50 stands for zero in the data rows.
Here are some points, one per row:
[33. 63. 76. 48. 52. 33. 44. 51. 57. 95. 50. 56. 69. 41. 50. 49. 57. 50. 62.
 62. 40. 63. 51. 41. 66. 51. 63. 40. 51. 56. 50. 55.]
[54. 51. 35. 42. 51. 32. 42. 48. 44. 41. 46. 71. 41. 55. 48. 76. 86. 48. 56.
 39. 54. 52. 56. 36. 26. 38. 48. 23. 34. 57. 49. 45.]
[46. 44. 49. 83. 54. 53. 34. 28. 33. 71. 45. 58. 61. 62. 32. 36. 60. 25. 32.
 51. 50. 62. 51. 62. 48. 40. 25. 53. 50. 53. 12. 39.]
[32. 38. 48. 38. 57. 52. 64. 49. 44. 36. 43. 56. 48. 40. 37. 29. 39. 51. 59.
 32. 33. 40. 44. 63. 44. 48. 76. 24. 60. 61. 47. 57.]
[46. 70. 13. 44. 36. 40. 46. 48. 46. 56. 54. 51. 63. 56. 45. 63. 0. 21. 52.
 55. 59. 43. 25. 63. 54. 57. 51. 48. 46. 59. 43. 42.]
[45. 58. 84. 40. 56. 25. 56. 66. 66. 49. 44. 35. 31. 61. 27. 47. 53. 36. 55.
 48. 55. 58. 35. 59. 69. 39. 46. 57. 59. 61. 49. 28.]
[49. 68. 64. 58. 48. 73. 52. 66. 44. 53. 58. 39. 49. 64. 51. 46. 47. 83. 55.
 72. 51. 29. 66. 24. 69. 58. 37. 49. 44. 29. 48. 40.]
[65. 56. 44. 50. 58. 41. 51. 48. 55. 60. 64. 57. 65. 54. 82. 28. 44. 59. 67.
 48. 32. 54. 72. 65. 63. 63. 41. 54. 35. 54. 34. 63.]
[52. 53. 51. 56. 55. 60. 47. 51. 50. 74. 55. 55. 52. 39. 66. 54. 49. 59. 53.
 56. 62. 59. 43. 48. 52. 18. 63. 50. 62. 36. 59. 54.]
[42. 36. 46. 60. 49. 54. 53. 75. 60. 42. 29. 52. 42. 46. 60. 32. 13. 70. 70.
 62. 32. 72. 53. 46. 21. 32. 32. 50. 60. 62. 46. 49.]
[46. 50. 59. 55. 49. 54. 32. 48. 54. 48. 58. 36. 38. 53. 72. 35. 60. 1. 63.
 59. 46. 61. 46. 44. 46. 64. 49. 7. 46. 39. 84. 53.]
[75. 42. 49. 64. 66. 60. 68. 56. 66. 57. 71. 54. 41. 30. 55. 55. 46. 44. 61.
 57. 54. 47. 50. 40. 47. 58. 65. 40. 51. 58. 20. 33.]
[6. 66. 58. 48. 42. 35. 58. 49. 58. 45. 27. 60. 53. 44. 50. 49. 58. 48. 53.
 65. 58. 42. 74. 63. 36. 57. 52. 59. 50. 26. 46. 59.]
[52. 40. 50. 49. 58. 51. 52. 47. 50. 31. 56. 57. 76. 79. 49. 35. 49. 48. 39.
 40. 55. 49. 59. 58. 72. 57. 44. 20. 92. 43. 54. 36.]
[43. 69. 57. 42. 47. 69. 32. 19. 58. 49. 58. 42. 60. 33. 31. 36. 58. 66. 65.
 32. 61. 54. 58. 48. 35. 53. 34. 61. 71. 78. 67. 41.]
[91. 61. 54. 39. 55. 77. 39. 56. 59. 43. 17. 33. 76. 45. 35. 64. 56. 40. 48.
 52. 47. 54. 46. 44. 47. 32. 65. 39. 18. 57. 47. 61.]
[45. 55. 77. 44. 49. 56. 77. 42. 49. 51. 52. 62. 48. 42. 51. 44. 21. 47. 0.
 35. 39. 30. 62. 44. 41. 56. 59. 36. 35. 69. 42. 57.]
[49. 49. 36. 42. 53. 34. 53. 64. 21. 72. 29. 56. 42. 48. 57. 74. 46. 40. 52.
 50. 52. 61. 64. 24. 61. 37. 53. 48. 63. 50. 59. 66.]
[58. 52. 54. 42. 35. 42. 41. 54. 28. 62. 55. 27. 47. 49. 66. 61. 52. 67. 40.
 80. 51. 31. 49. 57. 26. 64. 53. 47. 63. 79. 63. 34.]
[51. 56. 55. 49. 54. 60. 61. 26. 58. 50. 51. 46. 44. 40. 78. 54. 43. 29. 45.
 45. 48. 53. 36. 53. 56. 30. 37. 73. 42. 33. 81. 41.]
[57. 34. 73. 48. 58. 61. 64. 59. 34. 51. 54. 28. 51. 39. 48. 49. 48. 44. 63.
 52. 75. 59. 36. 70. 44. 72. 36. 61. 57. 44. 36. 78.]
[67. 31. 69. 35. 51. 24. 22. 57. 43. 27. 71. 61. 52. 53. 40. 28. 25. 38. 47.
 37. 45. 46. 51. 20. 48. 46. 42. 72. 44. 48. 51. 46.]
[21. 49. 18. 45. 67. 48. 53. 59. 53. 56. 65. 12. 49. 38. 52. 36. 66. 65. 36.
 59. 27. 52. 21. 43. 57. 52. 33. 50. 39. 48. 35. 45.]
[50. 39. 60. 35. 41. 63. 56. 34. 60. 64. 53. 90. 56. 70. 39. 60. 37. 64. 62.
 51. 42. 39. 20. 52. 41. 54. 31. 40. 42. 28. 47. 43.]
[63. 40. 41. 45. 57. 18. 85. 27. 66. 51. 55. 45. 59. 50. 41. 51. 52. 57. 40.
 47. 63. 49. 45. 23. 44. 49. 42. 49. 50. 55. 65. 68.]
[45. 37. 50. 58. 29. 63. 47. 57. 54. 52. 64. 65. 53. 49. 39. 37. 56. 45. 54.
 56. 45. 62. 30. 26. 31. 63. 75. 56. 59. 39. 38. 51.]
[43. 48. 54. 69. 74. 37. 42. 48. 39. 35. 58. 39. 54. 46. 56. 75. 55. 51. 52.
 52. 52. 12. 48. 51. 33. 42. 49. 57. 57. 17. 45. 64.]
[45. 51. 50. 64. 77. 54. 64. 58. 47. 46. 64. 62. 57. 45. 30. 50. 35. 58. 59.
 43. 57. 52. 59. 77. 48. 41. 66. 49. 40. 61. 65. 24.]
[62. 35. 52. 64. 51. 59. 61. 47. 27. 50. 47. 42. 45. 67. 27. 70. 53. 54. 51.
 49. 6. 72. 57. 64. 49. 58. 45. 57. 46. 42. 87. 57.]
[46. 50. 36. 77. 55. 57. 44. 43. 61. 47. 12. 35. 53. 45. 46. 51. 39. 47. 47.
 33. 56. 43. 64. 22. 53. 69. 45. 52. 64. 43. 54. 41.]
[48. 42. 45. 59. 40. 53. 87. 30. 31. 54. 45. 34. 45. 77. 42. 27. 60. 39. 74.
 52. 63. 40. 59. 36. 48. 49. 65. 65. 26. 56. 55. 40.]
[37. 42. 48. 50. 51. 55. 52. 56. 82. 51. 65. 47. 44. 71. 50. 70. 53. 52. 22.
 62. 59. 84. 61. 53. 47. 70. 60. 68. 45. 44. 54. 46.]
[64. 68. 41. 59. 40. 51. 33. 42. 65. 55. 57. 64. 0. 50. 23. 42. 35. 61. 51.
 43. 48. 34. 54. 65. 66. 49. 54. 43. 48. 57. 46. 71.]
[39. 55. 56. 69. 58. 53. 40. 62. 43. 31. 42. 82. 58. 58. 57. 53. 63. 48. 62.
 52. 50. 37. 20. 49. 64. 78. 52. 80. 36. 92. 62. 55.]
[74. 59. 35. 30. 71. 43. 45. 60. 47. 47. 42. 46. 42. 65. 62. 40. 70. 66. 31.
 77. 59. 42. 57. 68. 20. 45. 48. 55. 58. 49. 47. 61.]
Along one direction, these points spread out more than along any other. Take the direction at right angles to it along which they spread out most. Go by this last direction. Where along it does each point below lie, from 0 to 99? 50 is the average, and the first point above lies past it. One standard deviation of the points above along it is 16.
[51. 42. 56. 57. 46. 58. 58. 29. 45. 41. 31. 51. 32. 59. 90. 62. 61. 69. 49.
 38. 56. 58. 36. 42. 66. 48. 51. 46. 56. 58. 32. 49.] --> 50
[33. 61. 50. 52. 38. 57. 37. 50. 37. 27. 69. 34. 59. 62. 55. 58. 42. 67. 41.
 39. 72. 74. 47. 52. 54. 21. 60. 30. 30. 53. 53. 68.] --> 55
[36. 0. 49. 42. 55. 57. 26. 48. 59. 71. 46. 54. 47. 35. 48. 45. 39. 53. 48.
 59. 65. 29. 58. 62. 67. 43. 48. 46. 33. 58. 60. 47.] --> 46
[62. 51. 48. 47. 36. 44. 44. 82. 46. 84. 39. 44. 50. 51. 62. 44. 60. 64. 38.
 0. 55. 46. 43. 64. 39. 58. 52. 55. 44. 25. 59. 37.] --> 50
[46. 51. 46. 28. 35. 82. 60. 62. 56. 55. 80. 62. 45. 43. 45. 77. 49. 25. 54.
 37. 40. 40. 77. 43. 52. 41. 21. 46. 57. 78. 37. 60.] --> 51
[56. 55. 28. 40. 44. 73. 56. 51. 44. 40. 54. 63. 60. 47. 35. 21. 71. 35. 39.
 60. 43. 37. 41. 60. 66. 37. 65. 70. 74. 44. 65. 44.] --> 53
[64. 58. 51. 56. 29. 35. 64. 58. 39. 31. 44. 64. 52. 5. 46. 46. 61. 55. 46.
 64. 66. 63. 51. 48. 65. 54. 23. 35. 37. 34. 60. 47.] --> 56
[51. 50. 47. 3. 57. 42. 36. 27. 36. 38. 36. 40. 39. 41. 57. 73. 51. 56. 55.
 57. 37. 66. 62. 58. 55. 63. 64. 64. 52. 26. 30. 40.] --> 49
[58. 30. 49. 63. 8. 24. 56. 52. 68. 34. 55. 27. 64. 45. 68. 71. 66. 59. 52.
 55. 33. 38. 58. 65. 57. 34. 60. 61. 56. 50. 45. 54.] --> 46
